(in the rows, 128 means zero)
Each path is a new rotation, seen through one point. The rows after it are directions, each followed by how far the rotation turns it, in degrees per step (0 if it stays put).
Each turn is a multiple of 5 degrees from 10 to 175, or 0.
Each row of a path follows its step; steps can be skipped.
Path 1:
step 5: [133 123 120 114 131 130 136 131 139 127 125 127 133 125 125 136 123 146
 143 119 126 127 131 111 129 136 134 129 124 122 121 131 131 125 127 135
 119 128 136 133 123 121 125 141 125 127 132 133 135 133 123 130 123 127
 123 129 125 136 133]
step 9: [123 128 128 140 119 137 130 133 114 135 119 116 129 134 137 126 130 119
 125 129 128 127 131 133 130 131 131 132 123 139 123 133 128 144 126 121
 141 122 128 128 141 134 136 138 133 125 129 136 130 123 127 136 136 119
 125 129 133 120 129]
step 13: [120 131 119 125 143 124 122 121 127 129 132 121 126 121 129 127 122 140
 129 142 131 125 122 125 132 131 130 130 132 124 132 119 123 124 129 134
 121 130 126 133 123 125 141 116 114 132 109 131 123 129 133 120 129 116
 130 125 122 131 129]
step 14: [122 123 131 129 125 146 126 130 136 129 133 120 134 128 123 118 127 130
 121 137 126 136 144 133 134 128 123 129 118 133 110 131 119 139 120 126
 130 136 127 120 128 134 118 120 128 127 127 132 127 133 134 130 119 129
 130 124 121 125 125]
step 15: [127 120 122 117 130 132 121 114 115 123 126 120 130 129 132 123 125 129
 124 130 122 127 118 128 129 127 128 122 131 128 138 130 134 134 118 119
 134 133 131 130 144 128 126 128 112 125 140 126 131 121 115 134 128 119
 129 116 132 129 120]
step 26: [128 123 123 133 114 131 127 129 115 145 133 119 122 141 129 133 127 128
 127 124 120 131 127 126 123 136 143 133 123 126 128 119 131 133 130 117
 136 122 129 136 129 139 127 120 131 135 132 133 129 125 117 131 127 126
 139 119 132 134 129]
step 27: [122 119 126 114 122 129 126 133 127 122 119 127 132 134 127 131 137 123
 137 130 140 115 128 124 128 124 126 140 140 124 134 123 122 133 122 126
 129 130 114 133 114 120 125 125 123 132 126 128 128 123 121 136 130 126
 127 136 118 128 143]
Speeds:
[129 126 128 125 129 131 128 131 127 126 132 127 127 127 131 133 127 125
 126 129 129 127 127 128 130 127 128 128 131 130 129 130 128 129 128 129
 128 123 129 127 127 127 129 129 125 128 128 126 128 129 130 128 127 126
 127 127 128 127 129]  175
[129 126 129 128 126 128 129 130 130 129 127 128 127 128 127 130 124 130
 129 127 127 128 128 129 126 128 129 128 129 130 129 128 131 126 128 128
 126 127 125 128 126 128 127 131 132 128 129 129 128 129 129 129 129 127
 127 129 135 129 131]  20
[128 126 127 130 129 130 128 130 126 124 128 126 128 131 127 124 128 129
 127 130 128 128 128 130 129 130 130 131 128 127 129 126 129 129 127 128
 128 128 122 128 124 131 128 126 125 128 129 127 127 130 128 127 130 129
 128 126 129 129 127]  25
[125 126 128 129 129 131 128 130 128 126 124 129 127 127 129 130 128 124
 124 130 130 129 128 128 129 129 127 126 128 126 128 128 128 127 126 128
 130 132 129 127 128 128 130 129 130 129 128 132 128 129 128 129 127 133
 128 129 128 127 129]  135
[125 130 130 127 128 126 129 128 127 128 127 128 124 128 128 130 128 131
 126 130 130 132 128 127 128 127 127 126 125 130 128 125 128 129 125 128
 128 126 126 129 127 129 126 126 128 126 126 127 129 126 126 131 129 126
 126 127 126 124 128]  20
Path 2:
step 0: [127 129 126 124 138 132 130 127 131 120 130 141 137 127 130 139 129 120
 121 130 126 126 128 130 121 129 138 132 124 133 108 133 114 125 117 124
 119 124 125 135 124 114 126 123 139 131 134 124 130 130 134 133 125 129
 129 134 138 127 132]
step 7: [122 134 129 136 134 119 131 138 137 131 125 123 125 134 139 128 123 139
 119 121 131 123 130 130 126 132 122 122 134 127 121 120 117 119 131 115
 134 135 126 129 141 130 125 123 117 129 120 127 131 127 112 141 127 132
 128 128 125 135 130]
step 15: [134 131 117 126 129 127 123 132 117 141 123 125 128 124 130 119 127 137
 113 134 135 124 114 130 127 122 123 124 114 123 123 129 123 130 127 126
 138 123 124 134 134 125 133 117 132 122 133 113 123 128 131 119 134 135
 126 122 121 135 124]
step 20: [122 133 121 131 140 113 126 135 129 116 121 121 137 127 134 122 139 125
 126 129 119 134 123 126 135 124 133 119 129 133 130 126 128 122 139 129
 123 119 131 129 129 137 122 134 131 130 126 132 141 113 133 135 120 124
 133 136 129 130 129]
step 23: [127 131 116 128 123 119 124 130 119 119 127 125 122 124 118 138 130 126
 116 122 133 123 120 133 145 133 130 134 125 125 131 131 124 116 121 136
 129 122 129 124 118 114 132 130 124 132 129 134 118 127 143 128 129 131
 133 130 133 125 123]
step 26: [123 129 120 131 125 119 126 128 135 133 126 119 123 125 135 138 127 137
 110 128 129 131 138 123 133 134 125 116 129 119 130 135 122 115 137 118
 130 134 131 130 137 123 129 125 126 120 122 118 130 117 125 128 120 130
 124 130 116 127 121]
step 27: [133 122 136 136 118 128 127 129 120 131 125 116 132 129 127 116 136 128
 113 118 126 126 134 136 123 122 126 132 125 135 132 134 117 122 135 132
 134 120 135 130 129 127 128 120 128 121 124 124 118 136 118 123 123 120
 120 120 127 114 135]
Speeds:
[126 129 129 128 125 129 127 130 129 128 127 129 128 130 131 128 129 127
 128 127 127 126 128 130 130 128 132 130 125 129 130 130 127 128 126 131
 126 127 129 131 127 129 128 125 128 129 133 128 124 129 125 129 128 131
 127 130 127 129 127]  175
[127 127 128 129 128 126 127 128 126 125 127 130 127 129 128 126 127 131
 128 128 127 128 131 126 125 130 127 127 126 125 129 125 128 127 128 130
 127 127 128 128 133 128 124 128 128 125 128 127 126 129 128 126 130 130
 127 126 129 126 127]  35
[132 130 128 127 128 128 128 130 128 129 128 128 130 130 129 127 126 126
 129 126 129 130 127 128 129 129 129 128 128 128 132 126 127 128 128 127
 128 129 130 129 126 125 128 129 129 129 126 126 123 129 130 125 131 127
 131 127 130 127 126]  60
[128 128 131 125 129 131 128 129 127 128 127 131 125 127 128 129 130 132
 126 129 127 127 125 129 128 127 123 129 129 125 129 130 127 127 126 127
 127 126 130 129 125 127 127 128 130 128 126 126 127 126 127 129 130 129
 127 130 132 127 129]  170
[131 126 126 127 126 126 129 128 127 128 127 130 129 126 127 131 132 128
 127 128 125 127 129 128 127 130 130 127 127 127 128 128 128 128 131 128
 124 128 126 126 127 129 128 131 128 130 132 125 128 126 128 130 131 127
 131 127 129 130 129]  130
Path 3:
step 0: [123 113 128 131 122 141 132 129 117 129 123 124 128 136 134 130 133 130
 125 131 118 131 126 127 118 127 119 134 132 121 124 128 126 135 129 138
 120 131 134 131 135 124 125 130 127 122 134 126 115 131 125 132 120 124
 128 134 123 115 133]
step 3: [132 126 123 130 117 136 121 129 124 126 122 127 125 132 122 123 130 129
 124 135 125 124 135 119 111 127 127 130 125 133 128 121 125 135 124 123
 123 132 140 127 138 128 120 121 133 123 140 129 125 125 125 118 123 126
 126 123 122 113 135]
step 9: [133 138 127 126 118 126 124 133 128 129 130 121 132 137 126 131 136 132
 134 132 131 130 136 127 123 131 119 125 139 124 126 117 119 136 124 129
 122 119 142 134 139 132 132 123 135 121 121 120 121 128 131 130 129 128
 123 128 127 127 140]
step 10: [125 133 126 143 127 129 121 116 124 129 124 134 132 138 118 129 129 134
 123 118 125 133 126 131 124 129 124 129 122 128 125 115 128 126 124 122
 136 122 125 122 122 136 134 127 118 118 119 131 133 125 120 115 121 129
 128 133 125 121 127]
step 11: [122 127 126 124 119 129 126 133 119 133 128 130 127 133 136 119 136 122
 124 119 113 120 130 125 128 119 126 118 132 129 129 128 127 127 120 123
 131 132 129 120 129 122 134 127 140 122 121 131 126 128 125 141 122 128
 126 132 119 122 140]
step 15: [132 119 125 133 123 131 124 129 121 122 121 115 124 139 131 130 119 141
 139 126 127 127 136 121 120 134 121 127 132 124 128 124 116 131 130 125
 127 121 124 129 138 127 121 125 122 128 128 141 123 135 127 126 125 133
 125 129 130 124 140]
step 27: [122 120 140 123 120 132 129 125 123 127 129 124 126 145 127 139 133 135
 128 126 121 133 136 137 128 133 117 125 132 119 128 117 125 134 131 128
 117 128 131 134 129 120 130 126 126 118 123 124 122 124 129 131 130 126
 121 130 124 124 137]
Speeds:
[131 127 129 128 130 128 128 127 128 126 127 129 126 128 130 124 130 128
 128 123 131 128 131 128 126 128 128 129 127 131 127 128 126 128 130 128
 129 126 127 128 131 127 128 128 126 129 126 130 129 126 128 126 127 131
 130 125 126 128 125]  160
[128 130 127 128 128 126 128 128 129 127 127 125 127 128 128 129 129 127
 130 128 127 126 127 126 124 127 129 133 130 131 126 130 129 129 128 124
 125 125 128 128 130 131 127 128 127 128 127 126 127 129 129 128 126 126
 126 129 129 130 127]  110
[127 126 130 128 127 125 130 127 130 127 129 125 126 128 126 127 127 128
 128 128 129 128 127 130 130 130 124 129 129 127 129 125 127 128 127 125
 128 126 126 126 128 125 129 126 126 125 131 127 131 127 126 126 128 129
 128 128 131 130 127]  125
[127 126 127 126 126 130 129 129 129 129 125 126 129 130 129 128 127 131
 131 126 126 127 127 129 127 128 131 130 128 128 129 128 132 126 126 126
 129 132 126 127 128 125 124 126 129 128 129 130 126 129 127 127 126 131
 129 129 126 126 128]  95
[127 128 126 127 129 126 127 127 129 129 129 128 128 127 129 128 125 128
 129 126 129 127 127 128 129 127 125 130 128 127 128 127 131 128 129 131
 127 126 132 126 128 128 125 127 125 128 125 131 128 128 126 128 133 129
 125 131 128 125 128]  140
Path 4:
step 0: [125 125 131 137 129 118 124 124 126 133 135 132 125 123 131 126 116 138
 135 127 121 145 132 129 132 136 129 135 123 140 132 139 141 125 132 127
 129 129 119 121 123 118 125 124 120 134 131 114 128 137 136 130 138 135
 133 126 134 128 131]
step 2: [127 129 134 127 130 133 113 126 125 131 111 124 128 131 124 123 120 128
 133 127 128 124 126 128 128 137 123 143 126 129 128 140 127 117 136 139
 132 130 126 134 120 124 124 126 119 116 126 117 141 139 124 127 125 131
 123 135 136 120 123]
step 5: [125 131 119 116 121 123 124 135 122 124 125 117 134 137 114 135 120 122
 129 126 131 121 120 124 114 117 126 136 125 131 131 137 128 123 138 122
 133 127 129 128 121 126 128 127 127 135 128 121 120 122 132 116 130 130
 117 139 125 134 121]
step 8: [130 128 123 142 128 133 112 118 117 116 133 126 125 127 122 132 127 130
 124 137 129 127 126 123 118 138 126 131 137 125 131 121 123 131 141 128
 140 136 140 133 136 130 124 126 124 129 138 121 121 136 138 120 121 127
 124 130 131 127 130]
step 15: [132 115 126 132 135 133 129 116 135 118 135 128 124 132 121 128 127 131
 120 124 141 131 132 130 127 127 123 130 133 123 137 132 144 124 124 131
 137 133 133 119 127 124 143 119 123 128 127 113 126 130 137 129 127 133
 116 136 124 124 123]
step 25: [116 126 132 144 136 122 123 135 127 132 127 124 124 128 118 131 124 125
 128 118 116 144 133 118 129 130 136 122 131 134 123 130 130 130 132 139
 123 122 130 121 136 129 132 120 128 124 123 115 132 133 132 122 123 139
 127 139 132 134 136]
step 28: [107 123 122 133 125 128 131 124 131 135 140 131 136 127 123 125 125 128
 124 140 125 133 129 119 128 129 132 132 132 120 121 140 140 130 136 118
 123 127 122 124 127 126 120 120 127 136 122 127 125 115 130 131 125 136
 116 119 132 132 120]
Speeds:
[128 131 128 127 126 129 126 129 129 128 126 128 129 131 126 128 128 129
 125 127 128 126 128 127 126 129 128 131 130 130 131 129 129 128 122 126
 126 128 126 128 127 126 130 127 130 126 126 130 127 127 126 130 127 126
 127 130 130 128 130]  40
[126 128 126 128 128 130 127 130 129 128 131 129 129 130 130 125 131 128
 130 130 128 130 129 129 127 132 128 128 129 129 131 124 128 129 132 124
 127 129 128 128 128 126 125 126 129 130 129 130 126 128 128 129 128 126
 126 128 128 128 131]  35
[129 130 127 127 127 126 127 128 125 128 127 127 129 130 127 126 129 129
 128 126 129 126 131 129 127 127 126 129 127 128 126 130 127 128 131 131
 131 125 128 130 128 124 127 125 127 128 126 129 128 128 127 128 130 130
 130 129 127 130 133]  20
[130 130 127 130 129 130 126 128 129 127 129 128 130 128 131 129 127 130
 126 132 129 126 132 127 128 126 127 127 129 123 128 130 128 130 125 127
 131 128 130 127 127 128 125 126 130 129 130 130 129 128 128 129 125 128
 126 128 127 129 128]  160
[126 127 130 127 129 129 128 130 131 128 126 126 128 130 130 129 131 125
 130 128 129 128 129 131 128 128 129 128 125 129 128 126 126 128 126 132
 130 127 130 128 125 126 127 128 126 126 126 128 128 127 128 130 126 127
 126 129 128 127 126]  90
Path 5:
step 6: [128 137 130 136 137 136 131 130 126 137 131 125 129 132 134 118 138 133
 135 127 133 127 126 126 132 142 122 126 135 122 122 119 140 122 120 145
 133 116 139 132 135 130 133 117 133 124 125 130 121 130 128 130 123 123
 135 128 133 133 126]
step 10: [125 144 135 144 132 127 128 139 129 135 127 128 122 129 126 137 135 125
 141 139 127 122 134 125 139 145 136 131 137 133 125 129 125 128 123 128
 131 142 132 128 129 134 131 125 117 128 127 134 124 128 124 129 127 123
 132 131 135 123 131]
step 14: [126 125 125 141 131 132 134 133 117 132 131 121 129 126 140 136 133 130
 133 136 132 123 130 128 141 136 130 131 138 130 110 124 129 127 126 133
 124 119 136 129 119 135 130 123 137 122 126 128 134 125 123 118 134 138
 136 118 127 132 121]
step 18: [122 133 130 127 142 132 131 139 133 125 139 116 124 126 140 136 137 132
 123 138 124 125 132 112 129 137 134 129 140 129 134 122 118 126 118 125
 129 129 127 128 123 124 130 127 122 121 131 131 135 124 123 124 131 120
 134 125 132 133 135]
step 22: [136 123 123 131 126 128 137 137 127 127 126 126 136 133 129 133 129 133
 118 131 118 119 132 121 130 126 139 143 146 139 117 117 122 126 132 134
 121 130 128 121 129 132 135 125 134 128 131 137 134 124 118 123 127 129
 137 129 121 126 127]
step 23: [125 129 120 133 133 140 132 119 134 123 140 128 132 130 142 128 126 134
 138 132 138 123 137 132 125 124 129 141 139 131 131 133 129 121 119 138
 138 124 125 134 129 129 138 132 139 127 126 124 123 129 122 135 139 130
 130 129 138 132 130]
step 27: [130 139 121 135 124 130 131 141 127 122 126 136 132 125 134 133 126 133
 131 124 136 125 139 130 129 126 127 131 146 137 130 136 123 122 121 134
 127 138 130 128 127 104 132 133 123 127 124 129 123 122 130 122 124 127
 132 133 136 124 132]
Speeds:
[129 124 129 129 125 130 128 124 128 128 129 127 128 126 129 129 128 130
 129 129 129 131 129 128 130 127 130 127 127 127 126 130 129 127 126 129
 129 127 128 127 129 131 129 129 131 129 128 131 130 128 125 127 127 130
 127 129 126 126 124]  125
[127 128 130 127 130 132 129 127 128 126 128 130 126 127 128 131 130 126
 130 129 130 125 130 131 131 130 127 126 128 128 127 127 125 127 126 131
 126 128 131 129 127 130 130 130 128 125 127 126 128 128 128 131 129 128
 127 129 128 128 129]  80
Path 6:
step 1: [129 126 123 133 132 132 138 142 127 124 129 133 134 123 127 141 134 137
 130 133 130 130 127 129 139 129 141 135 135 130 129 129 121 120 132 129
 128 126 125 141 130 142 138 139 119 130 129 120 121 135 127 117 122 128
 132 127 131 134 130]
step 2: [143 129 120 125 131 128 133 133 127 121 118 132 131 128 124 124 129 120
 130 125 136 130 121 129 137 137 134 124 131 120 140 111 125 135 126 134
 133 126 131 136 119 127 128 138 131 132 130 125 127 125 117 135 134 136
 128 131 135 138 136]
step 6: [136 131 130 123 137 124 139 134 123 122 121 138 136 136 118 130 127 135
 128 125 124 121 137 133 137 137 129 122 129 139 131 133 133 130 131 127
 126 141 133 131 119 135 132 129 129 117 126 122 128 133 123 120 125 131
 133 114 133 127 140]
step 7: [131 128 116 137 140 121 131 133 130 128 124 125 138 130 116 123 142 130
 131 133 130 136 129 132 130 133 125 137 132 124 120 125 131 138 132 116
 132 125 130 135 134 126 123 128 129 131 136 119 118 131 127 132 132 133
 131 120 131 139 137]
step 16: [134 133 115 126 140 130 128 132 121 128 124 131 132 128 128 129 138 124
 128 124 138 122 130 124 125 134 128 122 131 129 133 134 123 149 125 119
 118 124 128 135 129 145 132 125 130 121 123 128 138 136 130 117 126 139
 127 132 131 130 131]
step 18: [137 129 118 135 142 123 133 132 122 129 135 139 127 124 127 125 141 131
 131 121 131 125 127 129 139 129 136 125 132 129 123 130 120 139 131 121
 120 123 122 131 113 136 130 137 133 126 124 122 123 128 128 136 140 133
 134 124 128 131 133]
step 20: [125 129 120 142 132 132 134 133 118 133 131 141 128 113 126 124 126 131
 140 131 131 128 124 120 139 126 138 122 130 128 131 123 129 132 135 129
 128 136 123 132 124 130 125 136 122 127 124 120 119 137 122 124 127 137
 138 138 133 135 136]
Speeds:
[130 128 127 129 124 128 128 124 131 127 128 128 127 130 128 128 128 130
 127 127 131 129 129 129 125 128 129 131 126 128 129 128 125 132 128 126
 128 127 128 126 131 127 129 127 129 125 132 129 128 128 127 129 129 129
 127 129 130 132 129]  155
[132 128 131 128 128 126 127 130 128 130 128 130 128 125 128 128 128 128
 129 131 130 129 125 128 125 128 128 129 128 127 129 124 130 129 131 130
 126 127 130 126 130 128 127 131 128 132 129 129 126 128 128 125 125 127
 128 130 130 128 131]  60
[129 130 128 130 129 128 126 126 127 126 127 127 127 127 130 128 128 127
 126 129 127 129 132 130 128 125 125 127 129 130 131 127 130 128 126 129
 127 133 129 128 130 129 127 125 130 128 129 127 127 125 129 127 125 129
 129 126 129 131 128]  40
